In the data rows, the value 128 means zero.
Here are some numbered points:
[107 117 146 121 166 120 122 129 134 143 143 136 146 123 122 142 111 136
 113 151  99 139 137 117 118 106 166  96 111 107  94  78] 0
[108 120 154 108 151 103 113 137 124 154 116 129 128 176 154  94  83 165
 112 139 113 109 165 147  93 133 169  64 174 129 136  88] 1
[119 128 153 128 115 113 136 132 106 118 159 132 112  80 166 175 113  98
 172 111 120 150 149 124 153  92 158 170 141  89 131 110] 2
[152 155 172 144 141 148 158  83 129 125 145 120 164 130 127 102 115 123
 123  88 144  33  75 162 128 132  94 129 137 138  94 106] 3
[ 96  37  71 211 153 135 133 187  89  89 147 197 157 101 148 197 196 115
 102 152 149 162  98 107 112 131 103 129  35 216 166 102] 4
[120 119 124 102 141 108 126 128 144 144 116 115 103 131 110 126 112 143
 106 136 113 159 138 133 100 159 143  83 149 132 125 116] 5
[127 135 122 167 153 171  91 158 111  85 128 147 155 136 142 154 134 121
 140 133 145 113 104 132 133 104 140 114  90 182 144 121] 6
[104 105  64 109 141  79 139 128 137 133  91 133 107 141 101 110 147 151
  98 158 116 172 142 144  85 151 121  73 163 119 146 117] 7
[117 141 124 134 123 124 148 110 156 131 117 130 156 154 138 110 137 123
 150 143 127  87 157 147 141  88 131 127 142 104 129 129] 8
[ 91  69 100 101 117 141 167  85  63 111 143 161 137 133 142 138 121  66
 187 168 165 115 149 106  79  94  84 151 122 111 115 142] 9
[138 135 160  95 130 124 109 104 137 139 126 119 118 124 110 116 112 124
 139 134 124 130 141 104 133 127 126 138 134 128  92 148] 10
[170 141 129 157 134 192  89 128 133 111 137 113 119 111 111 119 184 153
  91  87 150 108  88 107 168 137 112 160  93 133 124 163] 11
[146 151 159 161 103  99 162 115 171 114 133 142 157 121 180 119 123 120
 157  99 105  75 135 155 169  95 132 166 151 135 147 143] 12
[146 140 134 138 126 103 154  98 208 129 115 107 143 118 101  82 156 172
  78 104 132  48 114 140 166 122 138 138 160  90  93 128] 13
[132 134 107 114 137 102 103 150 160 137 106 122 124 144 128 121 133 157
 128 139 110 168 172 139 134 124 145 102 165 130 144 142] 14
[131 134 135 155 137 126 146 130 121 103 144 131 150 113 162 148 134 116
 136 115 140 104 115 145 145 110 113 137 134 129 125 117] 15
[130 170 113 127 128 200 106 109  82 129 113  86 122 169 101 104 140 124
 122 103 168  82  97 150 114 168 100 101 133 150 134 138] 16
[ 90 105  88  94 129 125 147 107 137 114 136 130 119 109 101 120 144 101
 139 146 132 138 130 108  99 137 107 127 164  78 109 133] 17
[135 151 159 130 148 145 107 108 100 105 138 150 157 131 129 150 101 110
 150 117 142 107 105 137 120 115  99 125 112 169 101 107] 18
[117 116 109  90 159 103 111 133 150 139 115 114  96 121 104 138 114 138
  95 144 107 170 134 129  96 164 152  67 152 119 114 109] 19
[158 112 134 150 109  92 146 154 130 126 118 143 137 124 135 135 135 143
 111 120 124 149 123 133 142 147 111 133 111 159 132 142] 20
[114  99 111 122 119 136 125 120 123 122 134 146 118 128 118 136 141 116
 133 130 135 127 144 113 127 129 113 150 118 126 141 142] 21
[117 151 120 124 139 159 117 130 120 109 152 116 121  98 126 150 136 109
 141 121 138 135 113 117 126 122 139 137 134  96 130 116] 22
[157 168 154 149 148 162 116 125 166 120 139  89 141 112 121 122 134 144
  97 103 129  84  83 138 151 133 132 129 113 117 107 114] 23
[147  94 172 155 106 112 210  70  79 120 104 158 159 179 162  81 106 112
 131 102 154  11 108 199 125 167  72 118 105 221 118 106] 24
[151 146 137 155 132 194 117 112 114 127 128 128 159 144 109 112 128 119
 114 108 154  86  72 126 126 117  97 143  81 152 130 123] 25
[116 137 140 164 134 118 196 119 115 134 136  89 138 119 151 125 139 127
 117 127 156  55 123 183 156 114 153 117 134  71 143  84] 26
[120 128 120 164 158 154 102 114 114  80 139 149 155 122 126 159 142 128
 124 116 165  90  97 147 108 116  90 121 111 166 119 107] 27
[127 142 103 105 106 107 136 108 136 139  97 109 104 155 109  92 137 129
 136 123 133 128 156 138 124 141 114 121 174 115 143 155] 28
[127 105  72 108 112 114 131 140 153 135  92 126  94 167 123 100 151 140
 104 138 137 139 168 136 105 153 134  96 145 139 183 159] 29
[140 145 125  90 131  89 133 107 155 180  74 113 114 169  82  80 100 185
  74 144  98 139 125 153  97 179 128  66 159 155 115 116] 30
[105 128 122 112 149 126  88 105 128 166 108 104 110 179 127 104 127 166
 124 138 133 107 199 161 139  92 203  62 149  88 161  91] 31
[113 147 139 100 131 113 125 124 134 152 130 119 120 135 132 140 104 130
 143 136  89 153 167 137 121 122 169  97 167 103 114  98] 32
[124 134 109 130 138 187 119 131  86 118 130 105 121 138 117 115 141 119
 124 122 175 104 108 135 119 155 144  97 109 134 158 122] 33
[108  98  99 154 148  92 144 151 174 109 132 139 140  94 130 147 166 144
 110 137 113 135 126 126 128 120 118 138 141 104 121 118] 34
[129 120 159 158 170 161  87 143 118 120 149 138 161 130 140 143 124 147
 109 131 134 101 113 135 143 102 157  99  88 148 119  90] 35
Which three points above are nearest to each new point by angle, seen from the average point of the numbered points? Their numbers follow each, nearest first.
[128 110 129 110 138 146 128 105 123 143 118 121 123 162 104  97 117 132
 115 148 142 104 143 123 122 118 149 106 109 114 127 129] ~ 31 1 30
[116 136 117 140 147 153 106 142 108 105 142 128 135 108 133 157 145 122
 137 128 140 145 118 122 122 122 129 122 118 120 128 118] ~ 22 6 4
[147 157 129 155 135 195 106 116 102 134 127 132 154 140  99 112 137 124
 125 110 160  94  70 130 119 128 108 146  76 165 128 132] ~ 25 11 16
[110  96 108 150 144 108 135 149 166 117 129 137 136 106 127 145 166 148
 105 148 116 132 129 124 127 118 127 114 134 111 127 114] ~ 34 4 7
[144 154 156 142 162 147 111 132 167 111 162  93 138  78 112 146 135 149
 107 110 125 110  89 125 167 111 142 125 128  98  81  92] ~ 23 22 13
[136 130 121 137 136 159 107 135 130 117 134 120 119 122 109 130 159 138
  97 109 142 128 109 111 134 140 124 132 107 124 122 134] ~ 11 23 25
[108 163 116 123 163 168  99 132 113 107 178 109 138  73 117 177 133 111
 140 113 141 143 103 115 125 111 147 126 135  89 118  98] ~ 22 2 0
[188 143 154 146 143  88 124 153 238 118 114 135 173 148 171 128  99 152
 103 138  88  93 149 143 154 104 134 113 111 179 125 155] ~ 12 20 13
[182 126 158 143  92  82 176 158 124 139 114 124 113 103 125 142 103 130
 117 120 113 153  85 132 146 172  79 179 113 179 116 155] ~ 20 12 24
[126 116 135 139 115 131 141 142 105 130 141 134 125 120 153 140 128 112
 142 126 132 136 135 126 136 120 141 141 113 131 143 128] ~ 2 21 15
[127 104 106 126 118 137 128 136 128 130 119 146 139 145 129 126 135 122
 140 147 132 134 141 118 118 112 113 139 119 141 150 152] ~ 21 9 29
[112 144 108 136 160 163  93 148  90 108 164 116 132  85 130 180 149 107
 148 134 152 160 129 108 128 114 134 130 117 108 122 117] ~ 22 2 6
[112 147 141 111 122 105 130 110 122 133 126 119 121 137 145 132 128 138
 143 139 120 135 168 153 129 111 141  91 171  98 124 111] ~ 32 31 1
[125  88 131 131 143 132 155 123 107 138 139 134 119 120 113 122 134 131
  92 119 139 116 102 127 113 155 130 117 109 122 115 101] ~ 4 33 0
[130 102 128 132 109 141 130 103 124 129 130 143 124 155 130 116 134 120
 125 110 145  81 143 130 135 119 109 158 109 143 154 145] ~ 21 24 25
[125 176 152  58  99  82 129 134 121 176 111 128 123 146 123 117  47 117
 194 152  68 208 163 114 103 137 153 123 183 133 109 139] ~ 32 10 5
[106 130 123 126 157 192 112 129  93 131 160 130 128  92  99 155 135  98
 129 136 122 152  80  86 120 131 134 141  83  91  91  90] ~ 22 0 25
[118 133 108 117 127  88 110 152 164 139 102 117 115 146 131 118 136 159
 121 143 100 162 173 137 130 128 154 101 166 121 143 144] ~ 14 29 7
[101  95 118 139 166 101 156 117 151 104 151 129 133  98 122 146 157 136
  90 129 142 101 123 126 110 129 112 107 151  87 105  97] ~ 34 17 13
[118 139 113 138 109 147 170 115 145 128 140 126 148 140 161 105 153 112
 168 130 137  76 159 142 150  80 152 159 146  61 152 131] ~ 8 12 26
[133 131  97 143 125 143 118 142 133 112 125 129 126 115 117 134 164 129
 115 116 137 143 109 120 129 140 109 141 122 133 139 143] ~ 11 21 4
[125 120 148 168 174 163  86 147 116 115 152 133 159 134 150 155 132 144
 105 131 136 102 118 131 142 101 167  95  78 143 122  79] ~ 35 6 0
[148 103 125 143 111 101 125 150 130 122 125 137 107 120 120 142 139 142
 104 104 126 150 121 123 143 160 105 152 105 169 143 144] ~ 20 4 21
[ 96 155 109 110 141 208 102 115 110 120 174  91 104  78 108 163 143 104
 142 113 166 132 102 113 124 116 136 144 128  67 122 109] ~ 22 33 2
[118 117  95 120 134  95 143 130 132 131 111 131 121 131 121 120 139 137
 116 145 124 155 134 141 104 146 127 100 151 122 133 122] ~ 7 5 19
[135 134 163 102 121 121 103 109 141 142 119 112 111 132 102 107 109 132
 133 133 126 125 125 113 136 127 114 130 140 136 101 146] ~ 10 28 30
[108 149 121 139 143 148 133 121 114 115 153 135 150  96 133 145 139 108
 157 119 142 130 103 121 118 104 104 141 136 104 119 113] ~ 22 15 2
[101 121 115 119 163 186 106 121 104 123 155 138 131  89  96 164 141 108
 116 136 116 154  85  77 113 140 139 144  79  92  87  93] ~ 22 0 17
[150 137 125 129 128 112 150 116 165 119 106 118 145 147 114 101 131 154
 112 133 127  81 124 150 142 124 108 129 145 125 122 136] ~ 13 8 12
[141 147 161 119 140 163 108  91  85 105 135 161 169 146 125 143  90 111
 150 110 149  92  94 142 108 121  78 139 102 196  97 118] ~ 18 27 25
[111 192 124 118 161 198  82 143 111  73 182 109 117  53 126 197 141  94
 157  99 155 149  80  88 118 104 154 142 121  76 125  98] ~ 22 2 6
[116 132 109 143 152 142 110 116 128  93 137 140 148 117 118 150 146 127
 139 128 150 114 109 136 118 109  93 125 120 142 121 116] ~ 27 6 18
[156 145 188 154 136 115 143 146 143 144 143  98 132 116 157 114 110 155
  93 104 116  88 103 155 164 152 166 107 123 139 119  99] ~ 23 26 3
[ 96 130 196 132 106  85 150 127 100 109 205 151 112  49 199 206  89  83
 206  91 108 149 168 118 169  60 157 206 134  72 133  98] ~ 2 15 22
[126 142 140 128  95 140 148 118 128 144 146 118 106 106 138 120 130  95
 165 112 140 124 145 115 167  96 147 195 120  95 147 160] ~ 2 21 12
[140 108 151  87 125 106 146 113 163 120 147 137 140 118 102 119 103 105
 132 145  96 130 103  83 115 146  84 157 154 127  52 164] ~ 10 17 21
[163 149 186 155 124 120 150 155 145 142 143  96 127 110 142 118 118 156
  86 101 116 100  98 153 166 157 174 119 121 137 126 105] ~ 23 13 26
[141 116 142 149 107 120 138 148 110 126 131 122 104 113 133 128 144 119
 114 109 150 124 112 120 139 158  98 160 114 152 139 158] ~ 20 11 21
[123 117 163  86 125 128 107 104 138 159 130 114 115 125 107 115 106 119
 158 141 120 128 146  99 141 111 127 151 141 120 102 159] ~ 10 32 21
[110 178 153  59 108 111 137 122 112 175 112 120 116 144 110 115  56 112
 186 153  73 197 158 114 112 124 173 104 180 109 111 107] ~ 32 5 10
[135 116 141  99 132 160 132  88 116 149 119 112 124 178 122  85 107 138
 128 148 142  86 156 131 130 102 160 102 110  96 142 118] ~ 31 1 8
[145 229 115  98  79   8 215 113 188 111  75  60 113 149 181  66 129 115
 186 130 134 122 220 203 106 131 121  42 255  58 131 156] ~ 28 8 14
[123 130 117 114 124 109 111 142 143 137 111 123 117 134 126 123 130 139
 126 137 111 156 151 129 129 135 145 114 148 127 135 138] ~ 14 5 19
[171 154 202 167 139 116 156 156 156 135 148  86 121 101 153 118 111 163
  83  85 115  79  90 154 174 155 174 115 121 137 108  96] ~ 23 13 3
[149 116 122 137 121  61 185 136 136  97 113 145 150 103 142 143 121 130
 130 151 124 136 114 140 121 139  82 127 149 148 102 136] ~ 20 34 15
[119 147 103 140 136 166 140 122 107 103 124 115 140 101 106 133 152 105
 144 146 153 115  96 117 132 122  98 150 117 100 121 137] ~ 22 25 11
[ 95 192 154  87 141 111 116 122 143 173 123 101 109 170 146 118  76 140
 164 136  59 173 205 150 135 119 201  68 182  62 110  74] ~ 32 31 1
[118 159 125 122 147 169 106 124 123 105 156 109 116  98 124 150 135 112
 141 122 141 129 114 112 123 111 142 137 136  91 116 120] ~ 22 2 17
[136 114 105 129 130 117 131 132 177 127 116 138 135 128 107 123 142 144
  98 138 111 137 125 112 128 135 124 124 120 118 125 136] ~ 34 7 14
[133 128 128 146 110 191 131 126 113 116 138 152 150 135 142 138 139  98
 139 119 132  92 100 118 130 121 111 169  86 149 138 145] ~ 25 6 11
[132 125 127 140 119 158 140 127 109 125 133 140 138 133 136 133 128 105
 138 120 135 113 108 124 128 126 116 142 100 138 136 135] ~ 25 6 21
[ 80 105  77 139 110 116 139 130 124 114 115 138 142 157 172  99 166 106
 177 151 166 101 200 145 121  69 151 115 165  91 197 147] ~ 8 29 31
[117 138  82  79  93  99 148  92 129 141  73 105  92 170 101  69 147 136
 140 146 146 143 170 147  99 148 112 107 206 108 149 177] ~ 28 29 7
[153 136 166 106  69 144 143  89 146 179 112 111 106 130  86 107  85 100
 130 111 101 116  97  71 145 157  96 221  66 137 101 183] ~ 10 21 25
[113 119 145 134 106 155 133 137  81 142 153 138 111 114 148 151 121  95
 158 107 124 152 132 113 145 122 156 165  94 128 147 118] ~ 2 22 21
[123 133 158 107 175 108 155 113 165 114 160 133 167  95 129 144  90 116
 130 141  90 102  95 139 108 113 142 107 138 110  56  83] ~ 0 3 32
[113  89 105 167 136 130 125 148 106 105 134 159 142 122 144 147 152 116
 111 126 144 125 116 131 115 134 122 121  96 165 146 117] ~ 4 6 27
[118  87  85 127 109 134 127 130 134 125 121 160 130 148 134 120 136 117
 136 157 127 141 150 107 112 105 120 159 104 128 161 168] ~ 21 9 29
[111 166 111 124 152 182  99 141 114 100 174  88 104  77 124 172 144 111
 141 117 154 140  98 100 128 115 163 138 120  71 129  97] ~ 22 2 33
